One turn moves every row onto another: examples first, then more rows asked:
lomo: [ 13   9   7  20  10 -32  11  32 -21   8  20  -7 -11  -6   1  -2   0  14
  26  -4  15 -15  -2  -1   7 -28  36 -11  18  12   1  31  -1  -6  37 -16]
rane: [-17 -18   5  13   4  14   7  -8  14  -4  -8 -18  -9   5  20   7 -22   3
   1 -19  -2  14 -14 -19   0   0 -16 -30  16 -11  15  16   3  -4  -1 -36]
kat: [ -7   6 -17  10  17   7  13  12 -12 -12 -12 -23 -15 -17  20   5 -10  -1
 -14  22  11 -29 -18   4   0  -6 -26 -12  -2  20  -6 -29  -4  12 -29 -37]
Nas: [ 32   4 -15   2   9  -8   1  20   7  21  -5  -6  -3  -6  -7   5  10   7
 -18  16   2  11 -18  -5 -17   6   3  -6 -44  15  -2 -39   6   5   0  -9]
mide: [ 12   8   4  19   5 -30  14  29 -19  10  20  -8 -14  -5   7  -5  -1  15
  29   2  11 -20  -2   1   4 -32  40 -11  15   9   2  23   7   4  33 -12]
reden: [  1 -19   9   0   0 -31  11 -10 -33  12 -35   4   4  -6 -20  22 -15  29
  -4  -1  -1 -10  19 -14  -1  -9  -4   6  -3  -4  -3  12 -15 -20  24   7]
perim: [ -1  -5 -17   2  17  14  11   8  -8 -25 -11 -17 -14  -3  18  16   3   1
 -18  22  17 -27 -26   3  -6  -5 -18  -6   1  31   3 -32 -10  10 -20 -33]
Gezib: [-15 -16   0  11   0  15   9 -13  14   3  -5 -18 -13   5  21   5 -24   5
   1 -18  -3  13 -13 -20   0   0 -14 -29  13 -10  17  13   9   3  -5 -31]
vetes: [ 26  -1   0   8  23 -10  -3  31  10   2 -16  -9   5  -4  -4   7  19   2
 -11  19   3   8 -24   0 -18  -2   2  -6 -37   5  -9 -41  -8  -9   7 -23]
zol: [  3   0 -26  -3  10  15  10   3 -13 -12  -2 -13 -16  -6   8  17  -5   3
 -30  11  20 -17 -21  -4   0   6 -22  -6   0  45   9 -20  -6   9 -22 -26]
Bito: [ -8   8  -9  11  27   4   5  18 -15 -18 -12 -22  -5 -19   8   8  -7  -3
 -21   7  18 -20 -19  -1   7   3 -33 -13   4  26  -7 -14 -20  -9 -20 -46]
Zato: [ -2  12 -25   5  13   7  10   8 -18   0  -1 -19 -14 -21   6   7 -18   1
 -28   7  17 -17 -13  -5   8   8 -33 -14  -1  36   0 -13  -6   6 -28 -32]
Zil: [  1  -3 -13   1  22  13   5  12 -12 -26  -9 -15  -7  -6   5  20   3  -2
 -27   8  23 -18 -25  -4   0   4 -25  -6   6  40   4 -16 -22  -7 -13 -39]
kiden: [ -3 -23  13   5   3 -32  13  -7 -28   3 -42  -1   4  -3  -9  20 -10  27
   7  10  -6 -20  15  -7  -8 -20   1   6  -3 -17  -7  -1 -12 -14  23   4]
Toso: [ 16  11  -1  17   3 -29  14  26 -23  17  23  -5 -16  -7   0  -4  -6  17
  23  -4  13 -13   0  -3   8 -26  38 -12  15  17   5  30   7   2  34  -8]
zib: [ 14   9 -11  10  -5 -42  14  22 -14   8  22 -17 -17  -5  16  -3  -4   9
  14  -8   4 -17  -2   6  -5 -15  31  -4  19   9   0  36  13  -4  37 -13]
Kabu: [-17 -18   4  14   1  14   9  -9  17  -5 -10 -20 -12   6  26   6 -21   4
   6 -13  -5   9 -15 -15  -2  -6 -13 -29  13 -16  15   9   8   3  -4 -34]
tode: [ 31   5  -7   3  21 -10  -6  27   3  14  -7  -6   6  -8 -19   9  14   3
 -23   4   9  20 -18  -9 -11  12  -4  -7 -36  20  -4 -24 -11 -17   9 -20]
Safo: [  7   8  22   9   9   5   7   2  -1  13 -32  -1 -21  11 -13  -7  -1  -3
 -27  19 -17 -14   9  -9  -5 -26  -6  23 -11   5  10  17 -18  18  29   6]
tubo: [ 19  11  -6  18 -26 -20   9   5   6  -8 -16  22   5  -2 -22  13  19   0
  15   1  25  22   4  10 -14  -6  -7 -26  18  15 -20   0 -15  -6  28 -19]
mamom: [  5   7  24  10  13   4   5   4   0   8 -35  -3 -19  11 -13  -7   2  -4
 -26  18 -17 -14   8  -8  -5 -27  -6  24  -9   3   8  17 -22  13  30   3]
divaz: [ 22  14 -17  15 -36 -18  15  -4   7   5  -8  24  -4  -2 -19  10  13   4
  12   5  21  20   7  10 -16  -5  -4 -25  12  19 -16  -6   0  11  19  -7]
nev: [ 18   9  -8  20 -29 -19  15   3  11  -8 -18  20   0   0  -9  10  20   0
  24  15  17  13   2  17 -21 -16   0 -25  15   6 -22 -16  -4   9  22 -15]
Dunat: [  2 -20   2   1  -8 -29  17 -15 -30  18 -34   3  -4  -4 -11  18 -19  32
   3   9  -6 -17  20 -11  -6 -15   2   6  -8  -9  -2   1   0  -3  17  16]
Gutup: [ 14   8  -6  11  -1 -43  11  25 -14   4  19 -17 -15  -6  14  -3  -2   7
  15  -9   6 -15  -1   7  -4 -14  30  -4  21   9  -2  38   8 -11  41 -17]
luf: [  7   9  23  10  10   5   5   4  -1  12 -33  -2 -20  11 -16  -7   0  -3
 -29  14 -15 -11   9 -11  -3 -23  -7  23  -8   7  10  21 -23  11  30   5]
foguk: [ 12   6  -7  12  -1 -43  13  24 -13   2  17 -18 -16  -6  19  -3  -2   7
  19  -3   3 -19  -3   9  -6 -18  33  -4  21   4  -3  32  11  -6  39 -17]

tode goes to vetes
Safo goes to luf
tubo goes to nev
Now find these:
kat goes to Zato
Gezib goes to rane
Gutup goes to foguk
perim goes to zol
Toso goes to lomo
kiden goes to Dunat

